Some points, one per row:
[-24  56  20 -30  28  10   3 -26 -29 -17  49 -39  34   1  26 -15  10   5
 -23  58  -6  -6 -13  -4   7   7 -36  27  -4 -36 -52 -30  -6 -23  -8 -25
 -29 -33 -40   6  50   3   0 -70  67]
[  21    2  -50   49  -43   26  -17   67    7  -20   66    8   21  -44
   23   -3  -23   56   -6  -31   -2  -36    3   21   43  -76   42   20
   85  -23 -104  -25   46    7    2  -81  -42   38   41  -47  -68  -36
  -16   -6  -83]
[ 55 -24   3  59 -76  -4  14  80  -7  -3 108   9  20 -21 -14  31 -18  87
  12 -62  15 -45  -6  -1  37 -88   8  69  57 -96 -80 -53  58 -40  47 -58
  26 113   3  46 -60  35 -26 -74 -83]
[-18 -10 -38  35  25 -26  15 -45  11   3  39  -5  49  32 -76  13  96  -7
 -14  26 -37   7 -24  -1 -22  38   2 -58  -7  -6  -8  -2 -10 -15 -15 -20
 -36  -5 -30  -6  23  30   1 -64  73]
[  6  -3 -42  36 -34 -28  22 -37   8 -19  -9  19  25  -3   8  36  12 -20
 -13  -6  -3   4 -70 -55 -17  19 -12  -7 -30  13   9 -47 -21 -25 -14 -13
   1 -36   0  -4  15 -29   4  19  41]
[ 70 -12   2  -2 -69 -10  28   9   6 -26  10  33  -7 -52 -39  20  34  -2
 -39   0  -8  16 -19   5   4  49  10 -48  -3  22 -69  13 -25  11   0 -43
  29  60  -3  80 -13  24   4  11  13]
[ 41  -2  -3 -33 -50  -9  51  22   6 -32  42  55  18 -40 -39  44   4 -23
 -42  14 -23  60 -18   5   3  28  21 -55 -41 -29 -10  74 -55  28 -11 -14
  -2  40  14  45   0  31   0  29  22]
[-43 -32 -14  23  -6  35  -3   3 -22  24   6  -9 -34  -7 -32 -33  19  17
  26 -23  -1 -46  16   9 -11 -63  -7  53 -67  16 -16 -41 -10  57  49  87
  -8  68   6   3 -46  -8 -25 -31   8]
[  8   9 -21  -7 -43  45  42  53  -6  20  -3  42 -18 -36 -53 -35   3   2
 -74 -21   1 -44  15 -50  20 -33  15  16  18 -48 -49  23 -31  12 -55 -17
 118  53  32  22  30  66 -43 -21  27]
[-84 -39  69  56  56 101   3  10 109 -23 -40  15  57 -37  57  40  -8   7
  41 -11 -43  47 -60  26  -4 -34  54 -72   6  31 -74   4  12  19 -12 -49
  29 -13  -9  58 -18 -44  81 -28   7]
[ 25  45  -6 -27 -17 -15 -31  30 -11  18  64   8 -47  37   7  14 -19  38
  23  15  47 -12  49   5 -12  25  -9   2  50 -55  14  19  42  24  32 -11
   7  56  28  34  15  45   4  11  26]
[ -60  -25  -10  -16   28   53   17  -30   29  -47  -41  -20   15  -23
  -40   21   39  -42   -2  -19  -58   54 -112   -1    0   34  -20  -14
    2    7   68   49  -27   21  -23  -17   17  -37  -18  -13   42  -33
   22    1  -11]
[ 52 -22 -51 -19 -19   3  27   9  39   5  47  38 -51 -24  15  63  44  44
 -40 -35 -11 -23  42 -16  -3   9   2  37  32 -32 -15  10  16  24  45 -19
  10  28   5  17 -17  24  40   2  65]
[ -47   17    0   -6   -8   13    8   26  -19    4  -23  -12  -13   21
  -27   11   25 -127   22  -23   22  -27   18  -26  -16   -9   24   10
  -24  -30   21   -1  -25    1    1   60   -7   -1  -24  -26    9  -91
   23   16  -46]
[-10  26 -24  17 -14  -9  13  40  28  35  11  52 -19 -57 -38  14 -23 -20
 -51 -38  42  31  48 -29   7   9 -29   9  41 -12   1  -5 -18 -16 -90 -34
  57  69  28  45 -50  34 -68  -2 -11]
[ 12  22  61 -15  18   5 -82 -56 -11 -54   7 -79  14  55  59 -58  46  -2
  38  19 -59 -39 -27  24  15 -36 -49  -8 -49  -4   1  26  17 -14  22 -42
 -21 -50 -34 -44 -25 -53  63  48 -20]
[ 21   9  92 -18  49 -40  -1 -53 -16  23  12 -60   5  66 104  -4   8 -41
  30   0 -25 -16 -39 -10  -2   6 -32  -8 -78 -19  18  29  25  -3  53  29
  -6 -98   6 -41  40 -70  27  34  -9]
[-18  47 -29 -55  91  16  10   6  17 -18  -6  -9   0  -5 -20   6  15 -62
 -11  -1 -10  -2  15 -38 -29  14  20 -14  69  -7 -58  -6  27  24   5  10
   5   9 -63 -49   2   8  41  16  44]
[  65    4  -49  -33  -37  -16  -38   35  -34    5   -3   25  -35   13
   12   55  -33   57  -13   -4   55  -63   58   50    1  -14  -21   41
    4 -105  -34  -14   37   21   19  -12   -4   19   40  -11  -34   14
  -33   14   -6]
[  18   48   41   14   63    1  -70  -53    1   37   -7  -62   24   82
   46   -4   19   37   35   25  -34  -67  -42   39  -12   25  -36   47
 -127   28   41   18   12  -29   33    2  -48  -61  -36  -41   -8  -64
   21   21   20]
[  49  -20  -13   23  -63  -60   27   84    9  -25  127   52   -6  -45
    3  -12  -73   83  -29   19   14 -127   59   59   40  -49   50   21
   67  -22 -106  -48   65  -30   11  -79    6   79   55   80  -21   73
   30  -50   28]
Then 11 other points, each followed by its number:
[ 13 -17 -40   6 -61  10  -9  26  31 -25  32  -5 -48 -36 -77  49 -47 -16
 -27  -6  -9  19  25 -24  -2 -22 -12 -23   5  10 -48   2 -60  21  23  12
 -17  16  22 120 -36   9 -32  15  57] 0
[  15  -57   80   74   77    9   30  -81    8    7 -127    6    3   -5
  -41  -55   23 -124   22    2  -47  101  -58    6  -54  127  -21 -127
  -66  113   50   65  -58   29  -29  127   32  -98  -52 -127  -11  -51
   63    7   25] 1
[ 96  16  47  15 -35  -4 -57 -53  23 -19 -47 -33  30  24 -34  62  13 -81
  11 -12 -23 102  10 -58 -28  45   3 -28 -18  25  40 102 -22  11  14  58
  21 -50 -25 -75 -24 -72  22 103 -42] 2
[ -10   16  -20    7   22   14  -34  -28  -15  -26    2   21    3   -3
   -6   32   12   11  -13  -12   -5    8   82   43  -34   27  -88  -18
    4 -127  -11  -40   -5   41   33  -26  -26   -4  -12   26   13  -67
  -11  -10   64] 3
[-37  27  75 -36  30  14 -70 -70  14  23 -33 -44  22  42  79  -5   7  -9
  49  58  -5   0 -23  31   1  18  27 -39 -36 -14  31   8 -17 -27  18 -10
 -45 -78 -20 -36  32 -62  80  67 -28] 4
[  5   7 -57  31  -4   0  20  57  17 -33   9 -36  -9 -70 -58  32 -12 -58
 -17   9  -2  58 -17 -12  -9  53  14 -23   9 -22 -82  14  -7  64  -3  20
  20  55  19  54 -11   5 -32  -3 -24] 5
[-53 -24  -2  83 -45  36  20  72   0 -27 -34  -3  16 -80 -54 -15  -8  44
 -13  63 -27  37  -1 -18  -5 -25  14 -13  25  -1 -70  19 -51   3  16 -22
   8  25 -28  45  -8  10   3 -47  49] 6
[-31  13 -30  -8 -32   4  34  37 -45  -2  27  30 -59  -2 -86  72 -65  28
 -40 -18  23 -85   4 -20  24 -38  15 -15   8   1 -19 -74 -19  40  29  -2
 -64  47  -6  52  -8  53 -28 -35  57] 7
[ 17  99 -31 -49 -33  -7  -4 -47 -46  22  47  24 -36  15  -3  -4  34 -73
 -40  18 -27  15  41 -30 -37  69 -15 -25 -67 -27  40  48 -18  18   1 -12
  56  16   1 -53  14  15 -13  -2  -8] 8
[-20 -57 -22  43  59  84 -11 -14   8  24 -21 -34 -37  37 -46  18 -25  19
  20  11  43 -47   9  -4  24 -22  -6 -29 -48  46  27 -43 -20   6  13  30
 -19 -53   0  -6 -54 -24 -35   2 -25] 9
[-44  16  45   4  27 -12 -14 -15 -28 -30  17  11 -38 -16  12  69 -19  -7
 -57  36  27 -12  64  -8 -41 -32  -6  23 -14 -63  11   8  30 -40 -56   6
 -31   7 -27 -20  41  31  -9  -9  57] 10
Which two of these numbered points are nearest to each point below, looking only along the 8 directions in which the first points spread most? Their numbers follow each, nearest first.
[ 14   2 -30  30   6  19 -11  35 -41  18   5  -7  18  20 -21   8 -39  52
  44 -51  18 -47 -21  31   3 -32  11   7 -49  17 -24 -22 -47 -10  25  36
   1 -54 -17  28 -57 -10  -4 -37  -3] > 9 3
[-67 -45  -1  -4  39  45  -9  50  18  35 -21 -14 -33  52  74  -4 -63   7
  68 -23  31 -30 -11  20   6 -26  26   3 -23  35 -30 -88 127   2  26  85
 -40 -27   8   5  13  -6  -1 -70  10] > 9 3
[  41  -25  -38   -9  -15   -6   18   17   28   15   25   44    8   47
  -13    9  -11   80   -1  -15   19  -94   33   38   18  -42  -73  -71
    2  -33 -106    0   -6   11   -3   -5  -28   10   10   -5  -72   24
  -27   -1    6] > 7 3
[ -8  14 -19  20  45  17  -2 -17  32  53  -4  18 -56  50 -20  40   4   5
  38 -14   8 -77  49  18  -2  12  -9  34 -28  57 -33 -31 -12 -26 -12  -5
  -8 -13   2   8 -45 -33  12 -40  -9] > 9 3
[   5  -41   -6  -17  -35    7   -5   77  -10   68   79   -2   48   46
   -4  -78   13  106   -9   -5   33 -127   42   57   49 -127   57  127
  -57   -4 -127  -35   19  -19  -21  -56   67   41   30  -30  -61    6
  -60  -77 -104] > 7 9
[-35  50  47   3  16 -26  -2   7 -17  33  47   4  89 -19  71   4  11  -4
 -18  47 -17 -34  37 -14 -12  18  -3  24 -66   7  17 -39   7 -61 -34 -23
 -26 -26 -61  -7  17  -5 -11 -41  41] > 10 3
Here are 11 other points, each followed by its number:
[ 40   9 -52   4 -46 -16  -7  16  10  15  51  22  -7  -6  -4  19 -45  58
  24  20  88 -96  17  14  20 -32 -15  97 -34 -20 -81  -8  34   2  19  39
  36  43  25   3 -30   3   1   5 -10] 0
[  55    5  -19   21  -11   14   38  110  -38  -12   89   51   33  -73
    1    6  -29   57    7   -2    4   31   48    7   17  -43    9    2
   58 -125  -73  -86   45    1   16 -101   32   86   67  100  -37   56
  -30  -17   31] 1
[  3 -10  54 -29  21  -5   4  17  67  37 -55 -41  -6 -14  -6  48  36 -16
  49 -16  65  20  14   5  -1 -30 -24  -5 -28  34  38   6 -27 -23  22 118
  12 -22 -15  11 -40 -29  22  29 -71] 2
[ -30   27   92 -127  -56    9  -13 -126  -51   38  -59  -15 -127  127
   81   -1  -45  -62   14  -18  127  -20   86 -127  -38  -74   47  113
   29  -14  127   -6  100    5    7  127  -23   94  -98  -46  -10   20
   -6   81 -127] 3
[  86  -41   -3  -21   23   -7   51   -5  -24    1  -49   33  -13   15
  -14   22  -24  -81  -10   -7    6   42   47  -42   16   17  -22   -1
  -28   -6   16  -27  -18  -27   44   38  -64  -20 -127   -2   -5    5
  -13   -8   25] 4
[-22 -22   9   1  40  27  20  23   7  43 -18 -90 -32  59 -66 -88  -8  34
  -4   2  18 -20 -24  16 -21 -34 -46  27 -69   5  -4 -47  -7 -24 -29  45
  -9 -33 -17  19 -43 -54   2 -72 -21] 5
[  5 -31  23   2  30   3 -32 -11   3 -18 -27 -35  23  42  38 -39 -19 -36
  21 -10  14  28 -28 -40  10 -13  30   1  -3   8  72  10  -2   3   6  23
  11   0 -13  20 -22 -19  44  -6 -75] 6
[-127    2  -42  -41   25    5   25   18  -12  -12  -15    9  -30   -2
  -53   41  -26   14  -11   21   18  -30    6   34  -26    6  -22   14
  -17 -105    7    7   14    1   11    6   47   18   -5   45   16   13
  -12    1   47] 7
[-21 -21 -14  29 -15  17  54  45  14 -24  -1  14 -49 -69 -24  85  11 -72
 -15  -6   8  93  11  -1 -24  29  31 -55  62  27  19 -14 -20  14   3  -6
  12 -49 -19  31  14  32  97   8  19] 8
[  -2  -25   -2    5   44    7    1   41  -95   33  -12  -24  -12   46
  -35   -6  -31   69   39    5    5    8  -26   30    2  -51   -5    2
  -46   56   22  -45    8  -25   13   26  -50  -41   -9   69  -65   14
   -7 -103   15] 9
[ 26 -10 -75   2 -44 -21  29   8   0 -46  53  52  69 -59 -34  -6 -32 -23
 -74 -17 -43  18  41 -20  73  18  10 -37  45  -6 -33 -76 -15  25  -7 -24
  25  34  -1  13 -26  30 -27  22   2] 10
The same question for these:
[  3 -83 -11  35 -57  48  54  45  53  -5  20  75  25 -62 -70  -4  -3  19
 -48 -21 -37  49  -3 -47  19 -12 -17 -32  30 -10 -57   3 -30  42 -34 -61
  32  50  34   7 -23   8 -40  10   9] > 10 8
[ 35 -10  -4  86 -55 -64  14 -33  -3 -30  29  27 -48 -19 -12  21  34  -1
 -76  13 -24  22  -3 -27  16  24  29   5   5   1 -33  40  -9   5 -43 -20
  11  25  34 -33  91  43 -37  13   5] > 10 4
[ 24  -3  32  42  14 -18  48  -7  14 -55 -26  49  19 -55 -86 -83  19 -79
 -29   4  -9 123 -26 -24 -15  57  -9 -72  49  -1  57  17  -2  20 -16 -38
  16   5  -8  43  -2  29   1 118  28] > 8 4
[ 29  34   7 -35 -47   7 -24 -24 -10 -80 -33   3  12  -5  14  35  72 -88
  81 -10  32  58   2 -39 -23  76  27 -23 -22  -1  53 107  -9  37  43  58
  39 -55  -8 -70   8 -35   8 100 -56] > 2 4
[ 72 -14  -2  31 -27 -30 -17  19 -43  19  23  -9  -9  12  35  62   2  22
  28 -32  13 -38   1  23  14  -4 -51   8  -8  -2 -28 -17  15 -12  10  26
 -27  -5  -5  11 -67   6  23   4 -12] > 0 9
[  13    9   -3  -31   35   -9   45  -18   25   -4   -1    9  -45  -62
  -19    8 -100  -28  -46   82  -65   49   19   30  -40   44   55    8
   40   -6   35   63   18   -7  -40  -13    7    6    5   27   13   20
  -37   85   74] > 8 7
